In the data rows, the value 128 means zero.
Every row has a hidden score from 0 to 30. What is each row's score? 15 is about the middle. The score is a weighted sum of the row's numbers plus the product of two more (or one squared), each taken from its middle value.
[149 120 162 141 143 144 137 125 105 142 130 111 100 113 134 116 107  94  92  93  72  84  79 116]: 19
[143 158 146 150 144 146 140 131 132 132 130 161 153 149 143 161 152 114 108  74  96 100 106 127]: 8
[111 100  99  94  93  77  82  81  78  50  61  21  53  52  60  51  50  76  67 120  93  88  96 151]: 19
[ 66  72  75  81  90  94 115 116 135 114 130 123 148 140 143 147 150 161 157 180 173 166 165 148]: 14
[138 116 148 145 141 144 140 140 131 140 147 104 119 130 145 121 113 114  85 122  96 108 102 131]: 15
[133 102 105  98  97  96 100 112 117 132 130  99 113 111 121  73  68  84  76 112  93 107  93 132]: 19
[125 161 138 142 141 128 140 132 146 111 127 152 160 148 136 158 162 173 176 167 180 185 171 144]: 8
[124 160 114  87  76  75  61  63  76  50  48  84  83  70  58  73  79  77  86  80  95  92 100 141]: 13
[ 85  75  91  92 105 111 125 130 140 136 147 133 134 145 156 150 154 175 173 181 187 193 192 130]: 16
[147 145 160 169 171 174 182 184 183 178 160 138 137 139 138 126 130 123 127 132 125 120 120 127]: 11
[120 116  95  98 106 121 117 132 117 144 141 167 145 150 143 168 158 148 159 131 152 145 150 113]: 17
[119 123 132 153 161 162 174 173 180 142 156 104 132 128 130 123 128 151 122 149 113  99 100 153]: 18
[128 152 153 164 172 161 159 142 148 128 130 130 150 148 145 144 142 152 129 131 120 106 105 150]: 18
[148 112 123  90  82  90  74  90  75  99  84  79  50  70  93  75  85  59  85  90  94  99 108 110]: 21
[ 80  75  64  67  87  93 109 116 127 124 119 158 146 152 146 162 160 150 169 141 161 178 198 115]: 14
[129 162 140 150 157 144 144 125 141  95 118 140 156 128 118 142 140 140 115  99 101 100 104 142]: 14
[149 118 116  90  95 104 104 118 110 148 140 118 101 103 103  74  74  66  78  97  84  96 106 111]: 15
[ 78  81  79  72  76 105  98 110 106 140 133 156 127 143 147 160 142 125 154 116 148 142 150  95]: 12
[ 59 104  61  82  93  93 107 117 131 103 111 163 163 146 137 162 162 175 176 155 189 176 166 145]: 11
[127 153 148 160 163 163 175 183 178 140 146 132 157 142 125 127 125 155 134 133 127 111 121 147]: 19
[140 124 139 135 140 132 134 135 138 143 144 119 130 137 153 133 135 148 158 181 160 163 148 134]: 16
[129 167 131 146 160 148 158 147 143 111 123 156 163 139 123 153 153 160 144 108 112 109 110 141]: 27
[138 119 149 153 157 154 137 126 130 126 133 102 126 126 140 124 121 126  99 119 102 101 101 138]: 21
[ 96  95  85  82  93 100 102 109 103 125 124 155 133 139 131 161 150 137 159 131 160 148 136 109]: 14
[190 141 146 147 137 146 151 153 147 161 158 150 144 160 172 157 159 180 178 186 178 197 182 129]: 18
[127 135 134 149 156 150 158 148 137 115 119 111 142 126 125 129 129 139 124 138 126 109 115 151]: 12
[108 122 107 103  89  75  73  63  78  53  64  58  77  65  61  66  72  85  86 103 100  99 105 145]: 20
[139 153 128 113  99 111 118 120 125 133 125 147 124 108  95  98  87  82  95  86 100 106 105 125]: 8
[ 64  82  58  74  84  85  93 113 118  98 111 138 145 144 127 140 148 149 163 154 174 161 135 140]: 13
[145 118 131 118  98 115 112 117 114 139 131 120  95 100 112  89  77  83  84 103  91 102 111 109]: 24
[117 131 140 151 153 143 147 139 140 107 130  99 139 139 140 117 122 152 107 141 122 102 104 158]: 18
[153 142 149 140 144 152 125 122 110 139 130 152 115 125 129 142 127 105 141 112 130 138 116  92]: 19
[142 139 147 146 147 139 137 134 131 138 141 125 141 141 148 142 144 137 117 118 106 110 112 123]: 12
[ 24  54  48  65  86  79 100 106 122  92 108 107 144 136 124 123 142 166 161 183 185 201 245 159]: 10
[162 145 166 162 154 145 134 142 127 152 150 136 125 146 174 147 156 154 159 168 167 178 184 107]: 13
[ 85  78  88  92  99 115 124 128 119 155 150 169 136 162 165 165 158 140 169 147 171 158 152  97]: 13
[174 186 176 178 169 172 168 149 150 157 148 169 157 159 153 166 146 118 115  96 110  97 111 128]: 10
[133 162 114 101  97 100 105 116 124 112 113 149 143 103  81  96  89  76  90  77  93  95 111 131]: 4
[137 135 151 150 158 161 168 175 164 162 153 122 132 129 137 129 127 126 111 113 108 108 102 130]: 16
[153 149 149 147 155 172 165 173 164 176 150 169 136 139 136 145 146 124 137 100 114 112 112 111]: 20
[145 145 128 107  95  90  63  70  79  70  64  92  70  81  79  87  86  74  91  82  99 105 105 119]: 22
[155 160 162 162 161 159 161 155 152 166 146 169 160 155 153 163 159 142 153 123 127 125 126 113]: 9
[ 99  75  90  88  92 106 106 111 108 143 134 138 120 136 152 148 152 136 153 149 156 166 171 109]: 13
[125 151 141 161 166 162 183 183 174 143 153 142 168 146 136 139 139 161 129 128 120 109 115 154]: 17
[125 137 114 114 114 123 129 124 122 141 137 150 120 115  94 113 104  77  97  78 100 103 114 108]: 13
[160 127 176 167 176 183 190 185 169 198 176 136 128 150 167 147 139 144 131 143 116 114 107 111]: 19
[153 160 145 149 158 162 164 154 148 139 127 155 143 128 121 138 135 121 133  95 107 105 117 116]: 16
[101 106 100 110 115  99 112 122 132  97 106  78 108  88  72  53  57  79  54 108  86  87  89 162]: 17
[149 164 150 157 153 149 146 140 127 140 139 169 152 149 136 147 139 126 127  94 108 113 118 119]: 14
[109  66 103  93 105 110 117 131 117 157 157 114 114 137 167 129 148 152 162 182 172 187 183 114]: 13
[ 70  67  71  81  89  84 106 115 139  96 121  94 138 130 134 117 122 156 142 187 161 140 139 168]: 28
[137 137 113 100  84  96  88  76  57  68  57  86  72  67  62  83  76  59  86  65  93 101 107 110]: 8
[138 120 151 158 157 168 171 166 163 157 160 118 126 139 155 133 140 144 132 138 105  98  99 128]: 23
[162 136 147  99  79  92  79  78  62  97  69  74  44  56  75  70  71  58  80  87  79 105 107 108]: 19
[145 109 160 150 158 171 171 172 159 182 173 125 111 128 159 127 127 120 113 131 102 109 114 120]: 17
[100  91  82  83  96 110 103 116 108 147 127 160 123 145 142 150 139 123 153 108 133 134 145 106]: 24
[ 83  63  82  82 100  94 110 127 124 129 139 111 126 135 154 127 139 152 155 187 172 177 186 137]: 13
[122 143 130 150 150 118 111 112 122  92 114 110 137 123 114 129 135 152 153 162 165 162 151 149]: 14
[151 139 154 157 162 171 172 173 161 174 158 137 133 146 147 145 140 142 139 129 113 125 122 119]: 21
[ 68  79  64  77  86  91 105 115 123 101 122 117 142 123 124 137 137 143 143 145 153 133 151 144]: 8
[213 227 188 203 191 162 148 149 159 125 135 172 191 167 143 175 171 181 189 166 198 196 160 137]: 12
[116 103 105  98  94  76  69  66  66  59  59  37  46  49  64  40  46  68  69 107  88  95  87 132]: 23
[ 66  64  69  65  75 100  95 108  91 145 128 155 127 139 136 146 148 125 155 117 144 148 154  99]: 12
[137 142 118 102  91  95 108 119 113 117 110 136 120 101  83  95  87  78  90  88  94  95 112 122]: 6
[132 140 113 110  99 100 119 123 130 116 121 121 130 102  81  83  77  90  91 108 102  97 100 141]: 9
[125 142 131 140 138 122 123 126 133 110 124 126 144 142 137 139 152 166 165 188 193 197 209 152]: 8
[142 108 124 119 128 134 133 141 141 160 158 156 138 155 170 157 155 146 165 160 161 167 169 107]: 18
[123 139 136 151 161 161 166 147 137  97 118 107 130 122 115 119 116 137 110 121 106 100  96 160]: 27
[166 135 170 157 163 182 183 176 170 189 179 151 135 155 171 152 152 141 137 127 111 112 110 106]: 19
[124 130 139 148 154 138 142 128 126 108 132 102 138 133 136 130 139 154 149 171 130 121 112 150]: 17
[152 155 143 149 143 143 117 115 111 133 124 154 132 145 145 158 159 141 167 135 161 166 161 107]: 12
[149 136 130 116  99 116 111 119 117 149 137 141 109 101 102  96  92  66  84  79  94 105 116  98]: 7
[145 133 153 139 146 149 142 157 157 145 154 113 142 152 160 138 144 179 158 192 182 180 154 140]: 18
[109 111  95  87  88  72  78  73  74  48  60  47  73  57  59  58  61  80  74  99  96  90  97 150]: 16
[146 129 143 146 144 154 144 111 110 124 123 108 103 107 129 111 117 100  79  89  70  75  75 118]: 20
[ 50  76  63  82  97  94 110 124 134 116 122 126 157 141 134 140 143 153 154 162 163 154 147 140]: 7
[ 60  85  64  71  88  95  96 119 119 105 110 149 149 141 128 157 156 150 157 146 165 149 151 137]: 11
[148 158 143 150 154 171 180 169 169 169 163 183 153 154 144 164 163 141 151 104 103 115 117 117]: 16
[132 132 145 139 137 127 125 122 125 115 119 127 128 125 131 135 140 147 155 165 168 176 174 131]: 13
[142 125 153 146 160 167 174 165 157 165 165 120 135 140 161 129 134 135 130 149 119 121 118 128]: 14
[128 159 143 148 140 136 141 133 131 111 133 147 148 136 123 135 132 121 117  95 110 112 107 137]: 9
[145 130 124 121 119 138 132 142 126 167 146 152 104 119 116 113  99  87  98  81  95 109 111 103]: 27
[159 155 137 117 116 120 125 133 125 138 138 152 131 116 107 109  94  84  96  92 102 104 108 113]: 10
[100  97  95  89  95 118 114 130 115 154 145 163 137 147 156 163 167 135 166 126 155 157 152 101]: 6
[116 110 105 114 113 114 116 118 130 109 121 112 122 110  95  93  88  92  88 107 105 100 101 150]: 17
[118 129 134 155 159 146 161 151 157 113 133 117 155 145 134 130 129 149 119 134 122 103 112 152]: 17
[126 148 141 159 162 161 188 176 190 155 163 146 164 147 131 139 142 156 135 132 117 107 109 156]: 14
[124 130 138 148 161 131 128 137 134 114 127  97 139 129 129 119 123 145 116 144 115 112 104 170]: 24
[130 172 147 163 147 143 145 131 152 113 127 165 173 150 120 163 162 162 159 141 164 146 151 148]: 9
[148 147 151 168 168 168 156 146 132 136 140 142 144 149 152 147 137 118  94 101 102 108 106 126]: 12
[140 133 137 130 119 127 108 122 112 128 123 135 128 129 124 133 129 120 132 122 131 135 142 109]: 10
[ 62  69  54  80  88  89 108 123 127 108 129 108 139 140 138 133 145 166 161 191 184 182 135 149]: 11
[119 144 137 155 155 151 176 163 166 131 141 135 158 137 125 129 134 148 121 124 127 106 114 150]: 9
[150 145 140 138 134 135 123 118 112 119 120 148 124 116 109 138 124 118 128 101 122 123 134 110]: 15
[122 111 113 110 112 122 117 130 134 145 144 164 142 149 146 164 161 152 172 150 170 171 185 113]: 13
[137 113 124  88  71  78  63  72  59  90  74  64  49  62  64  66  66  60  71  87  90 105  98 107]: 15
[134 146 144 164 157 148 141 138 139 112 132 120 155 138 143 142 146 164 136 127 115 106 108 151]: 16
[116 138  86  84  91  86  87 104 114  87  99 128 128 105  62  85  87  84  80  75  93  87 102 136]: 21
[140 133 139 140 132 137 126 127 125 140 127 136 129 127 153 137 143 151 159 159 167 173 179 127]: 12
[ 97 102  99 108 109  94 117 111 133  87 109  67 104  93  74  50  56  79  56 105  88  77  81 160]: 20
[150 136 165 160 157 169 181 178 175 181 160 147 148 143 155 145 142 143 136 135 106 109 115 124]: 16
[131 134 148 163 159 153 161 134 144 123 137 107 147 141 151 123 137 151 120 140 116 113 111 154]: 22
[139 149 129 110  98 101  85  70  60  75  57  94  70  69  61  74  85  62  92  74  89  97 103 113]: 11
[163 139 168 159 163 177 187 185 175 198 182 150 134 139 169 141 144 140 136 135 118 117 113 114]: 12
[124 124 139 151 154 140 103 102 119  87 107  84 122 120 114 106 107 131  91 129 101  95  91 163]: 27
[153 183 177 181 181 159 149 144 156 124 141 130 165 145 148 142 145 147  95 122 102 103 107 160]: 9
[124 154 124 134 134 135 136 125 134 119 118 151 150 131 121 139 138 128 126 112 114 101 116 138]: 9
[ 68  70  79  85  93  94 102 114 137 107 129 113 135 136 139 125 142 159 145 184 162 160 143 151]: 21
[126 139 134 139 141 133 135 124 122 129 126 128 132 139 135 145 142 141 155 166 171 176 178 133]: 9
[ 96  82  88  85  94  89 102 106 116 129 127 110 104 127 130 124 127 132 131 142 146 132 132 120]: 20
[ 89  57  75  75  80 101  92 109 110 138 131 121 114 133 149 137 147 131 155 149 149 154 147 104]: 18
[162 138 172 158 158 165 154 143 130 161 162 141 128 156 168 145 151 132 119 111 104 104 112 109]: 21
[132 152 114  89  82  80  85  83  82  62  55 101  85  80  55  83  87  74  88  75 101  95 106 140]: 12
[111 140 129 140 136 111 109 116 133  99 111 108 130 130 121 125 131 149 138 157 148 144 143 150]: 15
[154 143 162 152 154 173 172 173 157 192 168 173 134 144 146 145 143 113 133 105 114 124 117 102]: 12
[118 124 123 138 125  99 104 104 125  82 112  80 126 111 107 107 114 141 115 159 140 141 138 159]: 19
[147 156 157 153 153 149 149 146 144 140 136 159 143 151 143 155 169 157 168 147 167 170 170 129]: 11
[ 72  77  70  78  80  98 106 112 114 125 129 147 140 141 139 151 151 145 162 134 158 147 151 121]: 11
[107  88  97  98 101 119 118 128 128 141 140 139 132 141 154 153 140 139 152 161 150 141 143 117]: 18
[ 68  66  77  94  92  93 118 123 132 109 137 100 137 137 148 124 134 163 148 184 163 155 145 152]: 21
[130 113 121 114 110  98  89  82  78  84  70  50  67  69  86  66  60  85  77 116 103  97 102 139]: 21
[ 73  44  79  75  86  93 105 118 110 146 144 106 111 137 170 136 143 160 153 187 177 168 135 118]: 16
[110  66 100  90  85 106 108 118  99 141 142  92  93 125 143 110 117 112 122 145 124 132 117 119]: 18
[112 106 100 104 112 123 126 134 126 164 153 167 143 155 161 167 167 136 158 145 156 163 166  96]: 4
[138 150 122 104 102 107  99 116 117 118 117 133 120 108 100 106 104  82 104  90 100 105 115 122]: 8
[141 115 104  80  84  92  75  75  64  88  59  89  53  59  68  79  68  60  77  63  89  94 105 101]: 22
[130 136 140 159 160 141 117 124 131 108 124 116 143 137 139 129 132 141 113 126 110 109 100 149]: 19
[ 69  56  61  70  72  94  88  98 101 138 126 145 120 130 145 151 149 131 159 134 152 155 161 101]: 14
[ 45  79  49  66  76  85  84  99 117  96 114 137 145 127 113 145 137 140 147 132 152 142 145 137]: 12
[ 72  57  80  76  86  92 106 115 123 126 129  98 125 128 143 118 128 144 136 167 153 149 141 142]: 17
[ 76  51  79  76  83 104  94 116 114 141 131 120 111 131 161 136 144 133 151 148 145 149 144 106]: 20
[163 153 162 161 168 184 188 192 177 195 167 174 134 153 155 163 151 123 141 101 113 123 129 102]: 20
[163 145 154 156 155 170 171 165 153 176 161 160 137 152 149 154 155 124 140 102 109 115 116 103]: 13
[164 173 166 164 155 164 154 151 141 152 137 169 153 150 151 167 156 138 162 126 148 146 148 110]: 6
[152 175 166 179 172 145 147 133 150 117 141 141 167 153 144 152 158 173 169 177 188 172 175 148]: 12
[107 101 101 111 120 124 130 136 135 147 144 144 149 163 154 150 153 160 161 167 167 173 176 133]: 15
[100 104  97 110 113 100 119 119 129  92 118  85 112  91  78  72  73 102  77 127 103  97  97 156]: 16
[122 148 101  97  91  87  99  89  83  43  48  89  86  71  49  84  79  81  89  83  90 100 105 138]: 12
[124 105  89  85  96  79 106 103 124 103 105  88 114 100  93  73  79  92  79 120 103 103 108 160]: 18
[ 72  61  62  74  70  93  91 111 102 132 124 143 129 133 140 150 148 135 161 136 153 161 170 109]: 8
[143 123 151 150 144 136 147 149 141 145 149 118 142 149 162 134 144 170 163 195 173 179 153 136]: 15
[152 133 154 151 158 165 178 176 159 164 153 128 126 141 150 133 133 132 127 121 115 113 113 134]: 19
[127 132 149 156 160 156 182 170 181 154 143 102 129 127 124 108 121 133 104 144 117 108 113 155]: 12
[150 130 149 152 159 165 174 177 162 148 134 118 117 125 138 121 123 120 119 124 109 111 114 127]: 15
[224 198 208 206 202 218 221 215 194 195 176 162 146 150 163 149 150 135 135 124 114 118 115 110]: 10
[147 154 148 152 154 168 170 168 168 170 149 173 145 146 133 163 160 137 148  99  99 103 112 117]: 15
[139 143 128 119  98  96  83  77  74  72  67  96  73  71  69  85  90  76  91  77  91 101 112 115]: 17
[ 90 101  81  98  98 102 120 128 137 114 122 147 158 150 143 160 163 175 173 155 179 170 181 140]: 11
[140 157 153 152 154 158 164 160 153 169 154 164 141 144 140 148 145 124 138 103 109 112 117 116]: 12
[133 148 141 137  95  86  81  71  64  36  53  53  61  61  53  55  63  76  75  92  89  99 101 149]: 27
[132 142 130 139 132 137 136 138 128 134 132 156 144 139 127 142 146 132 138 108 107 112 115 117]: 10
[131 151 132 139 123 125 129 127 127 108 106 142 139 128 114 130 130 118 116 103 112 105 113 136]: 12
[140 124 142 134 123 114 102 109 104 114 121  99 108 113 128 112 112 117 117 130 125 123 127 121]: 20
